In the rows, 128 means zero.
Each path below is one point turned by a fixed rotation once a step. After each direction that follows a path, write how fast that rotation turns it, in degrees a step (0 if it stays still).
Each turn is a multiple of 5 degrees from 10 to 175, or 0.
Each row of a path follows its step; steps can be skipped.
Rotation 1:
step 2: [120 130 120 124 125 127 127 131 119 115 131 123 138 119 135 135 119 126
 130 120 138 132 123 121 137 113 123 123 126 134 132 119 126 121 131 122
 131 127 126 124 131 127 133]
step 3: [130 125 117 124 127 119 135 137 131 127 124 134 122 116 139 121 139 138
 131 122 128 128 121 115 124 124 121 122 122 131 130 120 134 124 131 133
 126 139 126 134 126 123 129]
step 4: [131 124 127 134 131 126 134 124 122 122 130 134 125 119 118 144 136 134
 125 131 135 129 125 121 128 128 125 123 129 122 126 123 136 134 135 124
 107 133 130 124 121 125 124]
step 5: [135 139 136 130 124 135 136 128 133 124 123 127 126 123 130 144 122 124
 143 131 136 121 123 123 132 129 135 113 124 130 128 123 125 129 133 137
 129 129 129 129 119 124 120]
step 6: [137 134 126 134 125 133 121 138 118 127 125 124 126 123 138 123 131 141
 142 127 131 123 128 132 126 125 124 117 130 124 130 132 119 137 118 133
 122 124 128 123 119 131 130]
step 7: [134 126 117 132 124 126 118 122 129 125 136 137 132 130 123 122 130 121
 140 125 124 129 120 120 137 124 134 116 136 126 129 129 128 142 134 127
 125 128 127 123 124 134 140]
step 8: [132 136 119 125 148 127 124 121 126 129 129 128 125 113 134 125 114 124
 133 130 130 130 127 130 134 125 134 124 125 124 135 127 133 131 135 136
 128 140 126 121 133 128 133]
step 9: [126 126 120 120 129 128 137 130 122 118 138 120 130 124 142 130 128 126
 130 132 128 131 123 123 130 141 119 124 125 112 124 128 134 135 123 134
 129 133 115 126 124 128 130]
step 10: [127 131 119 118 133 134 126 124 120 124 130 122 129 135 131 136 129 131
 123 121 128 141 132 114 120 129 124 110 134 136 123 126 129 127 137 133
 123 128 125 130 121 130 126]
step 11: [131 137 122 118 132 127 133 133 134 133 130 143 126 131 133 138 126 128
 128 125 131 133 126 121 126 122 129 113 122 123 137 122 124 121 114 131
 115 127 129 124 133 127 127]
step 13: [131 132 135 138 139 124 123 120 128 132 137 121 122 130 128 131 140 122
 135 118 131 122 122 131 132 122 126 111 119 126 115 124 125 129 132 132
 125 125 120 129 127 123 131]
step 14: [131 136 129 138 130 128 119 135 122 129 132 124 119 121 131 139 125 123
 133 132 115 128 123 125 119 123 129 121 136 114 135 117 121 125 130 125
 131 130 120 125 127 130 136]
Directions:
[130 128 126 127 127 128 129 129 129 132 127 127 126 127 128 127 127 129
 128 126 127 126 129 128 126 129 130 126 131 130 126 130 128 126 133 129
 131 131 130 128 128 128 127]  155
[127 129 129 128 127 128 131 131 128 128 129 126 124 129 126 130 131 130
 126 128 130 129 125 128 129 126 131 127 127 129 128 128 129 125 128 129
 125 127 129 131 128 129 129]  45
[129 130 127 126 128 128 126 126 128 131 127 127 127 131 125 126 131 129
 127 130 125 126 129 125 128 126 127 129 128 128 127 124 128 129 130 128
 125 128 126 128 127 128 129]  110
Rotation 2:
step 0: [116 127 131 122 134 123 130 130 132 126 131 129 133 127 137 121 127 129
 129 132 132 131 132 126 124 128 140 129 114 129 142 125 124 130 123 129
 132 125 127 128 131 128 131]
step 1: [121 130 138 138 122 134 133 131 126 126 128 136 132 121 122 130 132 114
 127 126 134 131 128 132 124 131 126 132 128 132 125 123 120 124 124 127
 126 119 135 130 127 129 128]
step 2: [132 123 125 123 130 129 138 120 128 118 123 132 122 123 134 131 129 129
 136 133 133 124 131 135 127 133 120 126 128 128 129 136 131 133 123 129
 130 128 139 132 126 134 138]
step 3: [128 127 129 124 135 128 126 134 131 132 128 138 119 124 132 127 130 129
 122 117 134 132 126 122 136 125 124 130 126 132 130 131 140 132 129 121
 126 123 133 123 137 132 125]
step 4: [121 133 126 129 129 122 118 129 125 136 126 133 127 120 130 121 113 130
 130 132 128 132 133 127 130 134 126 128 127 128 120 131 128 121 123 126
 125 131 138 132 124 119 134]
step 5: [124 123 129 125 121 135 131 128 138 127 130 125 125 117 122 133 119 129
 133 126 118 129 125 134 126 121 135 122 128 125 128 131 128 131 122 117
 121 128 130 123 130 131 129]
step 7: [131 129 125 121 127 124 125 125 142 126 131 121 129 130 127 125 119 124
 132 126 137 135 126 116 128 125 121 123 133 125 123 131 122 134 133 132
 135 128 126 128 135 125 136]
step 8: [127 135 133 126 124 122 128 123 128 128 127 122 131 129 127 129 125 136
 126 123 120 134 129 122 123 121 128 137 132 125 126 114 133 120 125 122
 131 127 133 135 130 136 126]
step 10: [132 131 120 134 121 135 128 124 128 121 124 131 120 134 117 130 127 124
 122 114 132 124 131 128 120 125 124 125 133 132 129 132 127 120 127 135
 127 131 125 127 131 133 127]
step 11: [128 128 122 118 127 135 126 134 121 125 125 130 130 136 136 129 122 140
 126 129 130 118 130 127 129 125 122 127 127 132 120 124 133 133 125 129
 142 130 124 132 129 127 126]
step 13: [132 127 130 124 122 121 124 129 116 127 131 123 126 134 124 132 125 131
 136 129 124 129 122 141 123 130 127 128 125 123 128 133 132 118 127 132
 123 124 122 132 122 118 128]
step 14: [134 120 127 129 133 127 136 132 127 127 128 130 133 129 128 128 123 123
 127 128 117 125 123 125 124 120 134 117 127 130 130 129 130 137 126 141
 126 122 120 125 131 129 121]
Directions:
[127 125 129 130 129 129 129 130 128 130 125 129 126 129 133 129 128 126
 130 129 130 130 126 130 128 130 130 128 126 128 129 128 126 129 129 129
 126 127 132 129 128 129 127]  20
[126 130 127 128 130 129 129 129 129 132 129 131 129 130 128 127 129 129
 127 128 130 128 127 127 131 128 128 129 130 129 133 127 128 128 127 127
 127 125 126 126 124 127 129]  125
[130 131 130 128 126 128 128 126 130 129 130 125 130 128 130 129 128 127
 127 130 127 131 127 127 128 127 130 131 128 128 129 129 126 131 127 132
 127 127 127 129 129 129 128]  45
[128 130 128 124 129 130 128 128 126 128 129 125 126 129 127 127 130 128
 127 124 129 132 127 132 130 129 130 127 126 128 128 126 128 126 127 127
 128 128 128 127 129 130 128]  145
Rotation 3:
step 0: [127 130 132 134 130 121 125 127 138 138 135 120 130 118 132 130 128 125
 130 132 133 117 125 128 123 128 126 130 140 123 129 128 116 127 128 123
 125 124 128 127 126 125 134]
step 1: [130 135 131 124 129 126 121 129 132 132 133 116 130 126 136 125 120 129
 128 131 127 124 130 122 123 120 130 135 141 126 123 133 119 126 133 124
 128 133 129 135 132 127 131]
step 2: [136 128 134 129 129 127 117 135 128 134 138 120 129 129 125 129 123 131
 128 136 127 127 129 130 136 117 127 135 134 124 122 130 120 134 127 122
 127 129 129 132 131 134 127]
step 3: [131 135 129 132 127 123 120 129 134 133 130 130 136 128 131 130 117 134
 133 133 130 120 121 129 131 122 122 133 128 127 121 122 119 130 123 125
 123 124 131 131 127 138 128]
step 4: [131 131 135 135 117 125 120 137 133 132 132 133 131 126 130 125 123 127
 135 127 132 119 126 120 125 123 128 130 130 133 121 123 123 124 131 126
 127 133 124 138 128 135 128]
step 5: [134 131 127 127 124 129 116 134 137 131 128 134 130 132 125 129 129 124
 141 136 126 123 133 118 126 122 131 133 134 129 119 132 126 130 125 126
 126 128 123 132 129 129 120]
step 6: [130 128 127 133 128 121 121 130 136 134 125 139 133 121 117 135 130 130
 133 138 123 117 126 125 131 122 131 130 132 123 125 129 121 126 129 124
 123 128 126 128 129 124 128]
step 8: [130 132 133 126 126 133 118 130 131 129 128 123 129 126 128 127 132 121
 133 137 128 127 122 121 127 122 132 140 134 126 131 133 120 129 132 122
 128 127 118 136 130 123 138]
step 10: [130 130 131 135 125 123 123 126 128 136 130 122 129 120 128 128 120 131
 134 135 128 124 120 124 125 127 129 135 129 116 126 120 124 133 127 132
 123 129 130 137 136 133 134]
step 11: [131 132 127 133 118 129 124 132 130 131 139 125 127 125 129 123 124 132
 134 128 126 126 127 113 119 123 129 141 128 124 129 124 123 131 126 126
 129 123 127 133 129 135 130]
step 13: [130 126 131 130 123 122 128 123 139 143 129 135 130 131 124 124 119 136
 133 133 122 116 132 124 130 129 131 135 135 122 125 130 123 125 128 129
 130 129 130 131 130 130 128]
step 14: [125 125 130 126 118 124 114 123 136 128 129 131 134 130 124 128 124 137
 129 129 122 124 125 120 132 121 134 138 133 125 128 125 127 124 131 124
 136 133 125 133 133 131 129]
Directions:
[130 127 129 126 130 128 130 129 126 130 126 128 127 130 126 129 125 126
 128 129 125 127 131 129 129 128 130 127 130 126 127 132 129 129 128 129
 127 130 129 131 131 127 125]  95
[130 128 127 128 129 128 129 128 126 130 130 125 126 126 128 128 127 131
 129 124 129 129 128 127 128 128 127 128 132 127 131 128 128 131 127 129
 128 126 130 130 129 126 130]  35
[131 129 128 129 131 130 126 129 127 128 128 128 127 130 126 127 132 130
 129 130 126 132 130 128 129 127 128 130 128 130 127 129 128 131 126 127
 127 128 127 126 125 128 128]  110
Rotation 4:
step 0: [120 131 118 124 125 135 121 120 127 129 125 125 132 129 128 126 126 127
 121 136 129 125 130 128 126 130 140 136 119 124 126 140 131 121 134 120
 129 137 126 121 116 125 124]
step 1: [136 123 134 136 118 140 127 126 122 134 128 124 133 133 130 133 140 119
 131 124 127 130 126 128 116 128 126 131 141 119 127 126 128 132 124 122
 131 125 126 125 126 120 130]
step 2: [126 134 134 130 135 135 129 129 117 127 137 131 126 128 117 132 120 129
 131 128 135 129 128 140 134 122 120 126 130 123 127 126 135 128 139 129
 125 129 130 130 125 141 138]
step 3: [126 129 125 121 128 117 125 137 124 129 136 119 136 129 134 134 128 128
 124 133 129 122 124 128 119 135 136 129 116 121 127 131 130 120 136 134
 132 138 133 128 121 122 126]
step 4: [130 128 125 132 119 135 116 124 131 140 128 119 129 133 125 134 140 120
 126 128 132 135 120 130 128 125 124 136 122 133 131 121 130 139 121 119
 127 130 129 128 128 128 127]
step 6: [129 123 135 126 125 115 129 141 128 130 132 114 123 126 124 122 132 134
 129 132 128 125 118 133 132 129 127 131 130 118 125 130 128 124 136 135
 120 138 133 134 128 120 129]
step 7: [125 135 134 132 119 120 117 127 137 134 136 129 127 128 128 132 127 123
 123 118 128 134 128 124 136 128 129 127 113 131 134 122 131 128 125 115
 132 128 138 129 127 126 131]
step 9: [123 122 132 128 118 127 133 126 117 135 129 120 118 129 126 118 129 144
 126 133 131 134 122 127 134 123 129 126 135 123 124 131 128 120 129 124
 120 122 132 123 128 121 126]
step 10: [137 134 133 136 121 124 129 133 137 124 134 130 122 131 126 137 119 126
 130 114 115 127 121 131 130 131 127 122 122 126 127 134 131 122 131 123
 128 125 129 127 132 121 137]
step 11: [126 141 124 119 135 132 120 121 129 121 125 124 125 120 127 125 122 135
 125 118 133 127 123 128 127 129 125 130 124 123 138 122 122 131 130 123
 129 136 117 127 123 126 117]
step 12: [136 124 132 122 124 128 136 120 117 138 132 122 122 130 138 127 126 130
 119 133 128 129 122 121 121 120 130 129 129 125 128 126 122 122 119 130
 133 115 129 120 126 127 129]
step 14: [128 138 126 125 124 124 128 130 120 112 126 130 126 126 132 134 122 139
 130 125 131 121 133 134 128 130 129 132 120 132 135 116 128 127 130 132
 130 137 127 120 128 114 125]
Directions:
[126 127 130 127 130 129 127 124 128 130 125 128 129 129 129 130 130 126
 125 128 127 129 128 129 129 129 130 130 125 127 130 129 125 129 128 128
 127 126 127 129 128 127 127]  95
[130 129 130 128 127 129 129 131 125 127 129 129 129 128 127 129 126 128
 128 128 129 129 130 129 132 131 128 128 131 129 130 130 128 128 127 128
 125 128 126 130 127 124 130]  90
[127 126 128 128 129 127 128 128 131 129 131 127 129 131 127 127 127 128
 127 132 126 130 127 127 127 128 128 130 127 128 127 131 129 124 126 128
 127 129 127 129 127 125 129]  115
[125 131 124 129 130 129 130 127 126 127 130 128 127 129 128 127 126 127
 125 129 126 129 128 129 129 128 129 129 131 126 129 126 125 128 128 131
 127 130 131 128 128 128 127]  120
[125 129 129 128 128 131 128 131 130 130 126 130 126 128 126 129 123 126
 129 127 128 129 129 130 126 128 127 128 126 129 129 129 126 127 127 129
 128 129 128 128 128 131 130]  130
Rotation 5:
step 0: [129 126 127 124 126 134 134 135 128 129 136 125 129 130 126 135 123 126
 132 116 136 130 135 125 127 126 130 123 128 134 122 137 134 138 123 126
 131 128 135 134 137 127 122]
step 1: [130 124 132 131 130 133 137 131 130 129 125 122 126 123 126 126 136 134
 117 121 137 132 125 127 131 127 124 131 129 126 126 134 135 131 134 135
 132 119 135 132 134 136 115]
step 2: [128 129 131 127 131 129 137 130 121 127 124 126 118 127 129 123 137 120
 126 130 127 124 132 128 140 119 137 132 134 124 124 128 130 132 132 130
 140 128 118 129 132 137 125]
step 3: [123 125 134 126 128 136 129 119 124 129 132 117 122 135 136 126 129 128
 127 126 125 134 131 124 128 126 140 124 127 131 120 134 126 118 125 132
 129 128 117 131 135 132 131]
step 4: [128 128 125 136 126 141 125 120 132 130 127 131 120 128 125 130 128 129
 127 131 125 131 120 118 128 140 129 117 135 126 121 131 136 125 127 136
 128 125 120 131 130 128 131]
step 5: [133 130 119 127 125 130 123 133 127 129 137 131 126 132 122 135 129 131
 126 132 129 125 121 135 138 137 123 130 129 128 119 127 133 130 121 130
 128 135 117 138 135 130 127]
step 7: [129 138 124 128 133 132 131 134 132 124 130 136 131 119 119 124 123 119
 135 122 122 133 130 122 130 120 132 124 127 132 121 137 125 135 125 126
 127 120 124 132 133 129 122]
step 9: [136 124 120 130 129 128 133 119 120 130 130 132 118 127 134 121 132 128
 123 120 128 129 130 129 136 126 129 126 141 126 134 133 133 135 137 133
 126 123 132 127 132 134 129]
step 10: [123 126 131 130 125 130 128 130 117 131 133 122 127 135 130 131 134 124
 129 123 128 120 139 131 131 127 137 119 130 130 128 133 129 140 125 136
 129 128 124 132 141 131 132]
step 11: [123 121 137 133 131 136 135 126 132 136 130 118 130 130 127 136 132 126
 119 131 128 133 126 126 121 127 126 123 130 130 121 139 138 131 124 139
 128 127 127 130 132 131 129]
step 12: [129 134 130 126 132 138 135 129 129 129 131 127 128 127 123 128 129 127
 128 136 131 126 121 128 137 127 132 130 134 118 119 130 145 132 128 130
 136 126 121 138 122 129 124]
step 13: [129 128 131 121 124 129 126 128 130 126 137 116 125 129 122 124 130 135
 127 127 127 129 121 135 139 126 137 132 123 127 118 128 122 123 129 128
 129 120 115 132 129 137 128]
Directions:
[128 127 129 132 128 129 126 128 126 132 125 127 128 130 130 125 128 129
 127 127 127 125 128 127 129 125 128 128 126 128 128 129 132 127 126 130
 130 129 126 128 126 127 129]  45
[130 126 128 129 128 127 130 129 130 130 128 126 129 128 127 130 129 126
 131 126 127 125 131 128 127 130 124 128 128 126 128 126 130 128 127 130
 126 129 128 129 131 129 126]  70
[127 129 126 127 129 129 125 130 128 130 129 130 129 127 127 130 128 126
 129 127 127 124 128 126 129 127 131 128 127 126 127 126 126 130 129 127
 132 129 128 131 128 129 130]  140
[128 127 127 131 128 130 129 127 130 129 130 129 130 126 129 127 129 127
 128 129 129 129 127 126 124 132 129 128 127 131 129 129 129 129 127 127
 130 129 128 131 126 127 124]  100
